Each path below is one point turned by a fixed rotation once a step. After each direction that follows a path, write how fast that rotation turns it, in degrees per step (0 if it stays still).
Each turn is a multiple of 5 degrees from 10 to 175, or 0.
Rotation 1:
[-13   3  11  30  10 -47   5 -41  13  -8]
[-26  10   5  39  -2  -1 -41  24   7  26]
[ 16  23  27  11  -1  29 -12   7 -51 -11]
[ 26   5  43   1  24  16  30  -2  31 -15]
[  7 -57   9  -9 -12   7   1  28  21  25]
[ -2 -20  -4 -33 -33  16 -21 -40 -18  -7]
[-14  35 -15 -28  19   9   6 -32  28  20]
[-26   8 -14 -10  -2 -25  33  32 -20  34]
[-33   6   4   0 -19 -21   7   8 -16 -55]
[ 10  16 -23   2  25   2 -31  26  32 -32]
[ 58  -2 -31  15  -6  -3   6  18 -19  12]
[  9 -23  -1  38  -2  -6  27 -47  -2 -15]
[-22 -18  13  22  29 -14 -39 -15  17  27]
[  4  26  26   4 -28   8 -30   6 -32  31]
[ -9  26  34   3   7  45  33  -5   0 -14]
[  0 -34  25 -27  31   1  16  34  18   3]
[ 15 -27  -1 -37 -52  -7 -13   5   6 -12]
[-10  10 -45 -18  -4  33  -2 -34  21  -8]
[ -5   9 -34 -18  36 -30  18  -3 -15  34]
[-26  15   4  18 -32 -49  17   2 -11 -10]
[-33  13 -10  33  10  13 -28  22   7 -37]
[ 51  14   1   5  29   1 -22  27 -22  -8]
[ 47  -9  15  31 -20  -1  33 -16  13  -6]
[ -5   3  -4  -6 -12   6 -38   1   3  -7] -> 95
[-14 -10 -12  13 -14  24   9   0 -16  -7] -> 120
Rotation 2:
[-24  17  24 -29 -23 -27  16  31  22  15]
[-32  15  15 -28  48   0  -4  30  -3  -4]
[-30  17  32 -19 -21 -31  20  23  20 -15]
[-27  14  11 -38  32   2  -7  36   4  22]
[-33  20  34 -11   2 -28  17  18  13 -36]
[-26  12  12 -42   7  -8  -1  36  15  33]
[-33  22  30 -10  31 -14   9  23   2 -36]
[-31  10  15 -38 -17 -20  10  29  23  22]
[-26  20  23 -19  46  -2  -2  32  -3 -17]
[-36  13  22 -27 -23 -33  19  18  24   0]
[-20  13  17 -34  41   4 -10  43   2   9]
[-39  23  28 -12  -6 -34  21  11  15 -22]
[-22   6  11 -44  17   0  -6  44  13  23]
[-34  30  33  -4  22 -25  17  17   4 -30]
[-32   1   9 -47  -9 -13   2  32  22  22]
[-22  29  33 -10  39 -10   4  31  -2 -18]
[-42   7  12 -36 -20 -28  15  19  24   6]
[-13  20  27 -24  39   2  -5  45   0  -2]
[-48  20  20 -18 -10 -35  21   8  17 -11]
[-14   5  19 -42  21   5  -8  51  10  11]
[-41  34  28  -6  13 -31  21   8   5 -18]
[-26  -5  10 -50  -1  -4  -2  42  21  12]
[-24  38  35  -3  31 -18  11  24  -1 -15]
[-15   7 -13  -4 -11 -11   6 -16   3  28] -> 160
[  2  19   0   9  30   6  -4  -2 -14  13] -> 155
Rotation 3:
[ -8  26  20  15  17 -10  51  18  11  20]
[ 17  -2  13  28 -11   7  35  31   4  41]
[  9  32   5  25   4  29  30 -10  -7  42]
[ -3  35  32  27  -8 -11  42   1   2  13]
[ 19   7  24  41 -31   5  20  20  -7  28]
[  8  39  13  35  -9  27   6 -14 -21  27]
[ -6  41  36  35 -12 -13  16   4 -13  -4]
[ 14  12  24  42 -26   5 -10  30 -21  12]
[  2  41  11  34   3  27 -19   2 -31  11]
[-13  42  30  30   8 -12  -1  23 -19 -16]
[  6   7  16  37  -4   5 -18  52 -21   7]
[ -7  34  -1  25  28  30 -18  22 -24   9]
[-20  32  19  19  33 -10   8  40 -10  -9]
[ 1 -2  6 26 18  6 -1 61 -9 15]
[ -8  26  -8  15  41  31   4  25 -11  26]
[-17  26  15  12  36 -10  34  36   5   6]
[ 8 -6  4 22 11  9 25 51  3 35]
[-1 25 -6 15 30 32 28 10 -2 42]
[-8 27 20 15 16 -9 51 17  9 21]
[ 15  -2  13  29 -11   7  34  31   5  41]
[  7  31   5  23   4  29  28 -11  -6  41]
[ -3  35  32  27  -7 -12  44   1   1  15]
[ 19   7  22  40 -32   5  19  20  -8  30]
[  8 -22   7   6 -17 -15   1  24   5  -1] -> 120
[ -9 -16   6  13   7   4 -13 -15  27  -6] -> 0
[ -4 -10 -12 -13  23   2  18  13  13  12] -> 20
Rotation 4:
[ 20  10  -6 -10  14   0  24  50  46   3]
[-11 -11  14   7  12  -2  16  39  -2  59]
[-32 -61   5   2  -6 -12 -12  -8 -14  27]
[-30 -38  13 -23 -15 -19  -2 -18  23 -41]
[-20  37  19 -31  -8 -28  34   5  17 -25]
[ -4  41 -12   0 -23 -23  37  -4 -24  35]
[ 26 -23 -24  17 -44   3  15 -27 -21  23]
[ 47 -39  19  -2 -19  19  14 -10   6 -30]
[ 25   3  49   2  38  -5  24  13 -10 -27]
[-17  17  11  38  45 -19  14 -16 -28  13]
[-33  -1 -19  40  -1  23  -6 -48  -2  -2]
[-13  10  -4   4 -31  51 -11  -5   9 -44]
[ 15  41  12   0 -14  10 -17  45 -20 -31]
[ 27  26  -4  28   3 -32 -37  18 -16  24]
[ 22  -9  -2  13   7   4 -45 -36  24  36]
[  8 -12   8 -44  23  43 -22 -22  17  -4]
[-10   9 -21 -42  44   9   1  27 -17 -20]
[-18   6 -54  16  22 -25   6  32   8   7]
[-17 -15 -22  27 -23   6  -1  14  49  31]
[-15 -25  35 -23 -35  27  -8  26  18  19]
[-12 -18  30 -40  -8 -32 -12  25 -33  -4]
[ -3  -3  -8 -13   6 -71   1 -20  -2  -2]
[  4  13 -14 -10  -9 -15  34 -47  42  16]
[ -9  -7 -13 -21   5  -4 -15  17  16  14] -> 20
[ 20  -7   0  14 -19   5  -1  26   0   8] -> 60
[ 21  15  -1 -18 -16 -11 -10 -14  -4   5] -> 45
[  3  13  22 -15   0  19  10   7  18  -6] -> 95
Rotation 5:
[-38 -21  17   3 -35  14 -39  15 -25  29]
[-21  -8  26  12 -48 -38  19  17  31  13]
[  2 -39  21 -29 -10  21  -2  47   9  38]
[ 38  17   5 -16 -34 -48  -9  30  12  25]
[ -6   2  22  -2 -11  11 -48  34 -36  38]
[-21  -1  20  31 -37 -57  -8  10  -1  18]
[-46 -38  13 -12  -8   8  -1  45  -4  30]
[  9 -13 -10 -25 -47 -43   8  19  27  23]
[  3  10  18 -32 -33  29 -30  41  -9  33]
[ 23   2  34  27 -46 -37 -23   3   3  26]
[-27 -13  42  13   7   3  -9  54 -13  30]
[  0 -34  -9  -2 -16 -65   2  23   8  29]
[-30   7  -9 -41 -22   4 -19  50 -15  27]
[  6  -7   5  -3 -69 -26 -28  -9   6  26]
[-23   7  52   6 -31  24  -5  43   3  21]
[ 26 -44  27  12 -19 -38   4  20  17  33]
[ -4  11   9 -28   7 -12  -6  69 -11  29]
[ 10 -15 -14  -6 -36 -44 -43   3 -20  33]
[-51  24  23   1 -37  -1 -17  37 -12  15]
[-11 -53  21  11 -45 -19  -3   0  16  29]
[ -9   6  24 -26 -16  -1  19  62  25  22]
[ 45 -26   1 -20 -27 -21 -30  17  -3  40]
[ -9  44  25   2 -21 -17 -26  46 -18  22]
[  0  -2  19 -21   0  -8  13 -14 -22  -7] -> 0
[ -2 -24   0  -5   8  25 -14  -1 -13  10] -> 175
[-11 -22  12  11  13  -4  22   7  13   0] -> 80
Rotation 6:
[-26 -40  -2 -48   7   1 -32 -10  29  -7]
[ 28   9 -36 -50  18 -31  -3 -19  -2   5]
[ 11   1  -1 -33  -6  24  16 -22  57  26]
[-13 -36  -7 -49  13  -2 -44   4  17   3]
[ 49   8 -37 -38  12 -22  -3 -20   9   5]
[ 11 -18  -6 -29  -3  34  12  -5  55  30]
[  5 -28 -11 -41  22  -5 -56  13   9   9]
[ 59  -2 -38 -19  10 -12   2 -20  19   4]
[  4 -28 -11 -25   9  41   7  15  45  31]
[ 20 -17 -15 -23  32  -9 -59  14   9  12]
[ 59 -15 -36   1  13   0  13 -16  30  -1]
[ -4 -30 -15 -14  24  40   3  28  32  32]
[ 29  -4 -14   1  40 -15 -56   8  11  11]
[ 44 -29 -33  16  21   6  24 -11  33  -6]
[-10 -21 -14  -9  44  29  -2  36  19  33]
[ 32   2 -10  19  45 -16 -46  -4  20   5]
[ 22 -38 -31  20  30  10  30  -6  33 -12]
[-16  -2 -13  -3  58  15  -4  32  10  33]
[ 24   7  -4  31  45 -19 -34 -20  30  -3]
[ -2 -41 -31  15  37   8  35  -2  25 -16]
[-17  16 -12  -2  65   1  -5  20   5  31]
[ 10   4   3  33  40 -16 -19 -32  43 -11]
[-24 -38 -28   2  44   0  34  -1  15 -20]
[-10   2  22   6  -1   4 -30  -1  13   5] -> 120
[ 0 -2 -1 33 22  3  3 11 -2 -2] -> 10
Rotation 7:
[-13 -11  18  -9   4  28  11 -38  42  -3]
[  2  12  -4 -31 -40 -23  -9 -34 -13 -14]
[ -2  17  -9  -2  26  13   9 -20 -49  24]
[-24 -10 -16  -4  17   5  49  15   3 -27]
[-13 -19 -24  42 -36 -27   2   0  -1   6]
[  6   6  29  31   6  18  10 -36  23  25]
[-24  11  14 -33 -19   9  -2 -31  11 -34]
[ 12   3 -36 -15  -7  -7  -8 -30 -44  13]
[ -1  10   7   6  25  11  54   9 -26   6]
[-48 -25 -18  19 -13 -11  14  12  12 -16]
[ 18  -7 -10  35 -15 -16   1 -36  24  26]
[ -9  32  43   0  -6  18   7 -33   5 -15]
[-19  -8 -33 -31  -5  16 -16 -29 -21 -17]
[ 30  -1 -21  -5  -2  -9  43  -3 -35  15]
[-48  -4  17  25   1   4  30  21 -15   3]
[-19 -29 -27  17  -2 -14   1 -27  41   6]
[ 23  32  21  17 -23 -15   6 -39   7  -3]
[-25  14   6 -11   7  39 -15 -27 -27 -14]
[ 15 -21 -41 -30  -5   6  31 -10 -13  -9]
[ -9   2   8  24 -23 -21  35  17 -34  22]
[-44 -18   3  23  23   9   7 -14  25  19]
[  9   8  -8   1 -18 -29   7 -37  36 -24]
[  3  34   8  17 -13  12 -21 -33 -37  -3]
[ 21  13   7  17  -6 -10   1  -2 -17  20] -> 125
[ -4  -7   6 -31  -4  -2   7   2 -15  19] -> 65
[-23   3   3   7 -17  -5 -21   8 -17  -5] -> 140
Rotation 8:
[ 36   9  15  46 -21  23 -18  10  -2   0]
[  0  45   4   7 -19  10 -24 -32  12  29]
[ 23  -3  48   9  11  19 -17 -34  10  -7]
[-29  30  43  -7 -21  23  -1  -6 -19  -5]
[ -1  11  11 -14  16  30 -50   5  -5 -29]
[-35  -5   6  30   6  49 -15   3 -12  13]
[-22   2 -20  -2 -10  34 -15 -34  31 -27]
[-12 -20  14  51 -23   5 -15  -8  -2 -29]
[-37  15  -8   5 -27 -21 -38 -29  -3  -1]
[ -6 -46  23   2   8  -5 -36 -27  -7  -2]
[-43 -23  17 -25 -36  11   1  -8 -17   5]
[  7 -33 -11 -27 -23  14 -38  12  -4 -29]
[-11 -26 -17  21 -35  19 -20  20 -17  29]
[ 15 -15 -30 -13 -32  12 -20 -30  29  16]
[ 28 -29  25  26 -45   1   5 -10   1   9]
[ 11  26  11 -23 -51 -17 -23 -13  -5  15]
[ 37 -15  34  -9   1  10 -38   2 -16  22]
[ -9  12  22 -27 -23  41   4  -2  -7  37]
[ 35   5   9 -17 -11  48 -17   5  15 -25]
[  3  28   7  39 -29  36  -9  17  -7  13]
[ 13  33  -9   9   0  22 -35 -33  28   5]
[  0  -2  47  40  -1  19  -1 -30   5   2]
[-26  36  29 -18 -18   5 -15 -29  -2 -22]
[ 11   3 -16   0   8   1  14 -15 -29  -5] -> 0
[ 23 -12  -2  -7  15  -1 -16  -5  11 -19] -> 155
[  2  14 -10   9   3 -12 -27  17 -14   4] -> 95
[ -8  -7  -1 -22   9  22  -1  22 -11  -2] -> 55
Rotation 9:
[ -7   6 -47 -28  27  12 -32   1 -11 -39]
[  0   2 -28 -25 -19 -51   8  -6  21 -41]
[ 33 -10 -71  -8 -11  -1   3   0   1   8]
[  9 -29 -16  21 -57 -12  31 -11  15 -10]
[ 24 -27 -17  13 -23  54   6 -20 -30   6]
[-13  -3  30  16 -32  11  17 -47 -20 -33]
[ 13  16   1 -24  19  27 -16 -57 -35   3]
[-25  29  10   0  -5 -41  -7 -58  11   5]
[  6   0 -20 -23   6  -6 -42 -28   8  55]
[-34 -10   3  29 -37 -32 -33  -1  20  27]
[  3 -24   1 -14 -27  19 -52  28 -26  27]
[-32  13  16  16 -41 -16 -13  27 -40 -21]
[  9  21   3 -48 -10   6   5  24 -56   6]
[-34  43 -11  -3 -10 -27  46   7 -23   7]
[ -8   0 -13 -49   4  15  40   2   3  47]
[-61  -7 -12  20  -4  17  32   0  27  18]
[-29 -42   9 -38   7  47  -6   5  18   2]
[-56  -3 -12   8  10  15 -18   0   6 -49]
[  4 -12 -16 -62   9  -2 -24  -2   3 -42]
[ -9  20 -60   4  -2 -33  -3  -2   7 -35]
[ 38 -26 -40 -34 -30 -20  12  -3  18   1]
[  6 -15 -48  46 -38   9  21  -8   0   0]
[ 26 -42  13  -7 -43  31  16 -24 -10  -6]
[ -6  -5  18   3  -1  18 -11   3 -18 -24] -> 60
[-12   3  13  -1  15  17  15 -23   5   9] -> 40
[ 14 -11  13  15  28 -12   5  10  -2   0] -> 0
Rotation 10:
[-12 -21   7 -37 -28  -6  38  22  -1  20]
[ -7 -35  -1  -8  27   5  12  49  18   8]
[-29 -10  45  15  19  24  -3  18  11 -19]
[-39 -14  19  -3  -4   8  33 -15 -33 -18]
[-41 -32 -34   0  -1  11  19  -3  -1  25]
[-39   5  12  -5  -4   9  -1  23  32  40]
[-12   6  39 -21 -11   3  22  44 -20   9]
[  0 -55   5  -3  -1  16  18  31 -12 -15]
[-36 -35  14   5  25  11  14  -8  33 -16]
[-57  18  15  -2  26   2  22  -1 -14   6]
[-36 -12  -8   7 -24  23   7  16 -35  28]
[-18 -32   9 -18 -34  11  15  17  29  25]
[-13  -8  22 -28  25 -11  28  41  19   2]
[-20 -20  21  17  28  24   2  37 -24 -17]
[-40 -34  20  12 -15  25  14 -20  -5 -18]
[-48 -10 -12 -20   6  -8  39 -15   5  19]
[-35   4 -10   1  10  13   1  40  -2  43]
[-13 -11  43  -5 -32  21  -1  36   2  10]
[ -4 -39  24 -27  -2  -4  40  17  -3 -21]
[-29 -36  -9   9  45  10  16  16  10 -10]
[-57   6  26  21   8  25  -1  -6   1   4]
[-39   1   8 -17 -31   4  32  -2 -30  20]
[-14 -38 -23 -18 -12   5  19  33   9  34]
[ -6  12  26 -10 -11  -6   5 -16  19  -6] -> 120
[-11  -7   8  24  -5  -6  25  12   4   7] -> 0
[ 15   3   3 -14 -16  -4  -2  24   7  20] -> 65
Rotation 11:
[ 14 -52  20  21 -27 -29 -17   3  -4 -13]
[ 12 -55  25  16  10  -3   7   3  -8 -38]
[ 14 -25  10  25 -16 -16  16  23 -39 -38]
[ -7 -50  13 -14 -18 -24   8  17 -38 -15]
[-32 -45  10   4   6   7  23  28 -25 -28]
[-30 -23  -5  26 -30  -8   8  42 -27 -14]
[-36 -52   9   8 -23 -13 -15  23  -2   6]
[-26 -44  11  42  -1  10  -4  24  13 -21]
[  4 -31  10  49 -35 -16 -16  21  -1 -16]
[ 10 -61  25  15 -12 -19 -16  -2   3 -16]
[ 14 -43  21  29   5  -1  12  10 -14 -44]
[ 17 -33  11  14 -26 -25   9  19 -41 -27]
[-11 -58  16 -15  -3 -14  11  13 -32 -19]
[-24 -31   3  16  -2   7  23  36 -34 -32]
[-29 -31   0  15 -37 -17   1  36 -27  -2]
[-40 -57  10  10 -12  -1  -8  24   4  -2]
[-20 -32   6  50 -12   7  -5  30   5 -23]
[  2 -41  12  35 -36 -24 -20  16   1  -8]
[  6 -62  27  21   2 -10  -8   0   7 -25]
[ 21 -32  17  36  -7  -6  10  16 -20 -42]
[ 14 -44  15   1 -25 -30   3  13 -35 -19]
[-15 -53  18  -8   6  -4  19  17 -28 -28]
[-20 -23   0  20 -16  -1  21  39 -39 -28]
[ -6   1   2  11  24  22  12   2   7 -18] -> 125
[-21   5  -9 -19   1   3  15  13 -20   3] -> 40
Rotation 12:
[-11  35 -22 -10   7 -31 -14 -14 -23  32]
[  6  40 -25  23 -16 -19   7  37  18  -1]
[-50  25   6  27 -18  -6  -1 -13  10  25]
[-15  -6  -3  18  -1  16  -5  54  17  34]
[ -9 -34   7  46 -16  -9  18 -14   1  27]
[ -9 -30  -7 -10   3  -8   7  30 -44  32]
[ 11 -28 -42  29 -19 -27   5   1 -18 -18]
[-20  14 -11 -15 -39   1 -11  -2 -50   0]
[  1  -2 -25   5 -35 -11 -47  23  16 -18]
[  4  11   4  -3 -52  16 -13 -25   7  31]
[  6 -16  13 -27 -19 -25 -17  28  29  28]
[  3 -20 -30  -7 -17  -9  31 -27  29  30]
[-23 -11   7 -36 -18 -20  42  28  -2   0]
[-38 -31 -39  -3  -3   3  11  -7  17 -26]
[-15 -13  11 -14 -35  44  20  13 -20 -20]
[-10 -52  11  -6  -7   5 -38  -6   6 -27]
[ 39 -22  -4 -25 -16  37  -5 -20 -11   8]
[ 29 -17  21 -36 -10 -39 -10 -11   3 -20]
[ 13  13 -37 -47   6   1   1 -31  12  -1]
[  6  30  16 -27 -17  -9  23   9  30 -38]
[-41   9   1 -23  16  17  -9 -25  37  -7]
[11 -5 23 -5  8 44 25 21 35 -9]
[-15 -37  37   0  30   1   9 -31  11  -4]
[ -5 -20  -7 -22 -27   1   2  -2   8  -3] -> 10
[ 23   3 -13  17 -11  15  18  -4   8  -5] -> 145
[ 12 -17  21   6   0  12 -13  -2  10  21] -> 60
Rotation 13:
[ 12   2  -1 -27 -18  20  43  37 -22  -6]
[ 14  35   4 -37   4  26  31  15   5 -23]
[ -6  45  -2 -23   3  12  38 -31   1 -11]
[-16  17  -5  -2 -15  -2  54 -23 -30   5]
[  2  -5  -4  -3 -23  11  55  23 -31 -11]
[ 19   7  -6 -26  -8  32  40  26   2 -26]
[  5  32  -9 -47   3  27  33 -15  11  -7]
[-14  39   0 -27  -8  -2  42 -25 -22  13]
[ -8  22   6   4 -18  -4  53   9 -39  -5]
[ 12   3  -3   2 -12  21  51  21 -10 -35]
[ 13   7 -19 -32  -5  34  43  -7  12 -21]
[ -4  21 -14 -48  -8  15  36 -19  -8  16]
[ -8  34  11 -23 -13  -4  39   7 -39  11]
[  3  30  14   7  -8   6  46  20 -23 -29]
[  9  11 -12  -3  -5  26  51  -9   7 -37]
[  0  -1 -26 -33 -15  25  47 -25   0   2]
[ -3  13  -2 -42 -17   8  38   8 -29  22]
[  5  37  18 -21  -6   7  36  31 -24  -9]
[  6  39   7  -2   3  18  43  -2   1 -39]
[ -5  10 -18  -6  -9  17  55 -34   0 -18]
[ -7  -8 -19 -26 -24  14  52  -9 -24  13]
[  8  10   3 -35 -16  15  39  34 -27   3]
[ 12  43  10 -27   6  21  32  18  -2 -25]
[ 12   0  12 -19  -5   1  21 -11 -15 -15] -> 0
[ -6  -7   7   4 -11 -13   3  19 -26  16] -> 85
